In the data rows, the value 128 means zero.
Some points, each followed by its number:
[135  98 124 106 146  54 124 164 182 173  99 125 121  93 104 149 127 118
 118 113 107  87 113 120] 0
[139 104 119 102 118 141 127  84 126 128 141 103 122 155 139 135 128 134
 110 129 134 137 123 129] 1
[142 156 154 120 126 131 125 184 151 107 143 136  94 127 127 132 129 186
 133 176 135  98  57 105] 2
[112 138 110 149 153 123 160 101 102 126 115 111 122 140 135  87  78  48
  60  88  91 167 233 193] 3
[147 118 120 130 104 127 116  53  76 122 140 139 147 125 127 142 116 132
 128  77  76 112 106 203] 4
[146  98  84 122 123 149 110  71 125 161 135 129 173 102  91 116  64 129
 109 136 126 133 144 165] 5
[129 128 105 130 116 195 168 130 119 118 140 120 126 152 113 125 108 130
  74  66 108 204  87  99] 6
[186 111 113 134 120 170 164 121 139 120  95  97 106 153  68  87  78 136
 120  63  42  94 100 128] 7
[131  89  93 170 131 125 131  40 115 137 145 184 117 111 200 110 133 123
 119 127 164 228 162 127] 8
[117 148 107 134  93 131 126 138 131 139 110 133 117 143 144 130 100 160
 157 180 157 134 120 104] 9
[ 95 160 132 138 120  81 119 196 135 142 116 137 128 116 131 120  99 140
 166 169 176 128 116 125] 10
[144 126 159 118 129 115 177 185 125 115 108 133  84 104  56 143 134 136
 113 114 143  82  76 109] 11
[115 141 139 115 119 130 148 204 149 124 108 136 135 200 116 219 182 135
 119  96 117 128  68 109] 12
[ 92 137 116 117 131 109 142 112 112 112 106 113 160  91 122  95  94  75
  73  86 106 155 173 181] 13
[146 106 106 104 123 150 183 117 138 122 132 111 133 174  87  94 123 100
  83 110  94  78 133 149] 14
[143 118 135 110 126 125 121 127 136 132 104 127 135 148 119 244 221 137
  86  62 203 107  42 119] 15
[134 144 151 116 117 123 116 143 115  93 134 120 112 159 128 137 194 151
 132 140  81  75 123  77] 16
[ 72 146 138 155 129 131 133 133  94 122 152 143 146 130 101 144 112 141
  88 104 167 192 233 160] 17
[185  83 133  91 122 170 136 127 125 141 119  76 133 128 113  72  64 105
 109  92  63  83 107 149] 18
[ 78 160 127 207 126 130  74  72  86 123 175 126 111 122 169 141 149 160
 225 120 109 125 117  84] 19
[142 112 125 124 170 141 145 113 117 157 101 122 129 115 137  88 102  45
  80  75 117 162 244 164] 20
Which three points above are nearest to each new point, looking only along the 7 directions in which the numbered points spread most? Their numbers follow each, nearest first.
[146 145 141 118 123 104 132 189 191 128 109 123  92 159  88 164 169 144
 148  72  96  61  97  97] 11 16 12
[133 133 125 141 137 145 124 112  67  89 155 144 169 135 146 133 114  69
 128 131  95 111 195 140] 13 1 4
[129 167 120 177 102 148 154  99  97 106 146 141 147 126 123 167 128 117
 145 144 152 117  99 135] 1 9 4
[128  99 129 119 133 127 114 106 111 121 130 119 139 131 129 146 123 103
 128 123 162 104  98  98] 1 9 0
[107 140 157 133 116 152 133 160 116 125 129 119 128 131 182  94 139 143
  89 123  94 138 222 169] 13 17 3
[130  87 106 123 151 133 125  83 117 176 124 123 122  97 118 120 132 147
 124 135 167 134 134 120] 1 5 9
[144 132 116  78 126 135 143 106 168 128  87  68 131 159  61 142  90 143
 119 132  89 135 110 121] 14 7 11
[110 161 158 138 116 121 118 144 113  58 125 125 110 179 107 112 151 138
 178 161  70  90 135  91] 16 2 9
[119  87  95 108 117 145 187 134 146 144 127 131 134 126 112  99  39 116
 118  80  92 121 223 133] 13 14 3
[136 144 132 122 114 147 161 202 125 121 122 100 103 167 108  88 105 140
 158 134 143 125 126  87] 2 9 11
[135 170 123 133 126 173 158 176 132 119 137 120 135 151 130 102  92  92
  83  98 119 146 207 126] 13 3 14
[ 77 192 160 122 129 128 141 250 141 109 128 126 111 136 127 141 153 159
 168 128 133 115 101 111] 2 10 11
[159 120 135 117 130 141 110 193 145 128 100 106 142 162  86 125 144 123
 157 141 112  67 108 116] 11 16 2
[112 113 142 130 135 142 151 170 124 114 135 148 129 119 138 116  85  86
 106 138 179 183 133 107] 9 1 10
[122 131 112 157 130 197 151 133 131 103 132 134 124 132 139 110 112 102
 135 109 115  90 173 224] 13 14 1
[108 126 150 146 127 124 111 144 119 109 146 172 123 112 186 125 136 100
 139 119 192 136 132 112] 9 1 10
[136 131 123 178 123 150  81  55  94 134 127 154 139 133 195 144 243 214
 144 152 129  61 113  93] 19 16 1
[146 131 112 116  71 164 144 119 108  97 174 127 125 172  63 123 107  92
  86  88 108 130 139 134] 14 6 1
[172 120 133 108 148 134 203 137 133 104 124 126 106 200  26 133 136  88
 111  69  56  79 141  88] 14 7 18
